Questions about the grid below. Indices start at 1.
1) Read off the entry at row 3, column 2.
2) Read off the entry just left of the centre entry.
3) Read off the entry in row 1 and column 2.
4) Read off the maximum.
5) Read off the entry at row 3, column 1.
6) Read off the bottom-right entry.
7) Read off the entry in row 2 and column 1.
8) Read off the entry in the top-right corner.
[[145, 126, 126, 115, 132, 139, 119],
 [130, 126, 134, 138, 122, 118, 137],
 [116, 129, 128, 144, 134, 123, 121],
 [135, 125, 126, 137, 143, 135, 103],
 [129, 128, 126, 128, 134, 132, 119],
 [139, 124, 129, 136, 137, 130, 113],
 [130, 127, 125, 133, 142, 136, 106]]
1) 129
2) 126
3) 126
4) 145
5) 116
6) 106
7) 130
8) 119

m =
[[131 128 128 121 127 128 131 128 133 137 118 128 128 126 126]
 [132 128 129 119 125 113 131 122 103 132 141 128 131 129 126]
 [116 127 128 129 127 131 127 129 135 110 131 128 127 131 126]
 [127 128 130 135 127 122 125 131 125 149 126 128 130 127 126]
 [131 128 128 133 128 131 129 127 138 120 137 128 128 132 126]
 [125 128 128 121 127 122 118 126 117 144 110 128 129 125 126]
 [131 128 127 129 130 129 130 126 133 132 115 128 128 127 126]
 [123 128 128 132 128 124 131 125 127 125 110 128 128 124 128]
 [132 128 128 122 127 130 130 124 141 135 124 128 127 127 126]]
Find the smallest entry in the last row.
122
The bottom entry of the column that holds the largest entry is 135
Find the 5th-last entry, reading row by row.
124
The smallest entry in the first row: 118
Find the first entry of the smallest entry's row.
132
The bottom-left entry is 132
Find the last entry, reading row by row.
126
Find the entry just left of the centre entry.
129
Find the second entry, reading row by row.
128
Find the maximum.
149
Find the second largest entry.
144
The top entry of the column that holds the smallest entry: 133
Find the minimum.
103
The top-right entry -> 126
The top entry of the column that holds the largest entry is 137
Find the largest entry in the last column.
128
The entry just left of the largest entry is 125
Find the entry just right of the centre entry.
138
Find the second entry on the main diagonal.
128
The top-left entry -> 131
The largest entry in the last row is 141
The entry just right of the smallest entry -> 132
The last entry in the row that holds the smallest entry is 126
Find the entry at the centre.
127
Find the first entry of the largest entry's row.
127
The 2nd entry on the diagonal from the top-right corner is 129
The 5th entry in reading order -> 127
Find the entry just right of 119.
125
Find the 3rd entry on the diagonal from the top-right corner.
127

Questions about the matrix below. Indices start at 1.
1) Read off the entry directly below the smallest entry.
2) Read off the entry in row 3 and column 1.
3) Read off the entry in the top-right corner.
4) Read off the entry directly below the largest entry.
5) Read off the entry in the bottom-left corner.
6) Read off the entry at row 1, column 2.
7) Read off the entry in row 1 and column 3.
8) Read off the entry directly above 115.
array([[130, 125, 133, 125, 127, 138, 141, 130, 128, 124],
       [131, 132, 152, 126, 133, 124, 133, 121, 137, 128],
       [132, 119, 125, 125, 142, 138, 133, 115, 129, 135],
       [126, 133, 127, 131, 134, 131, 124, 134, 121, 135],
       [135, 129, 129, 125, 139, 131, 122, 122, 133, 111],
       [126, 141, 125, 126, 134, 134, 119, 123, 136, 127],
       [125, 136, 125, 125, 126, 150, 129, 134, 127, 130]])
1) 127
2) 132
3) 124
4) 125
5) 125
6) 125
7) 133
8) 121
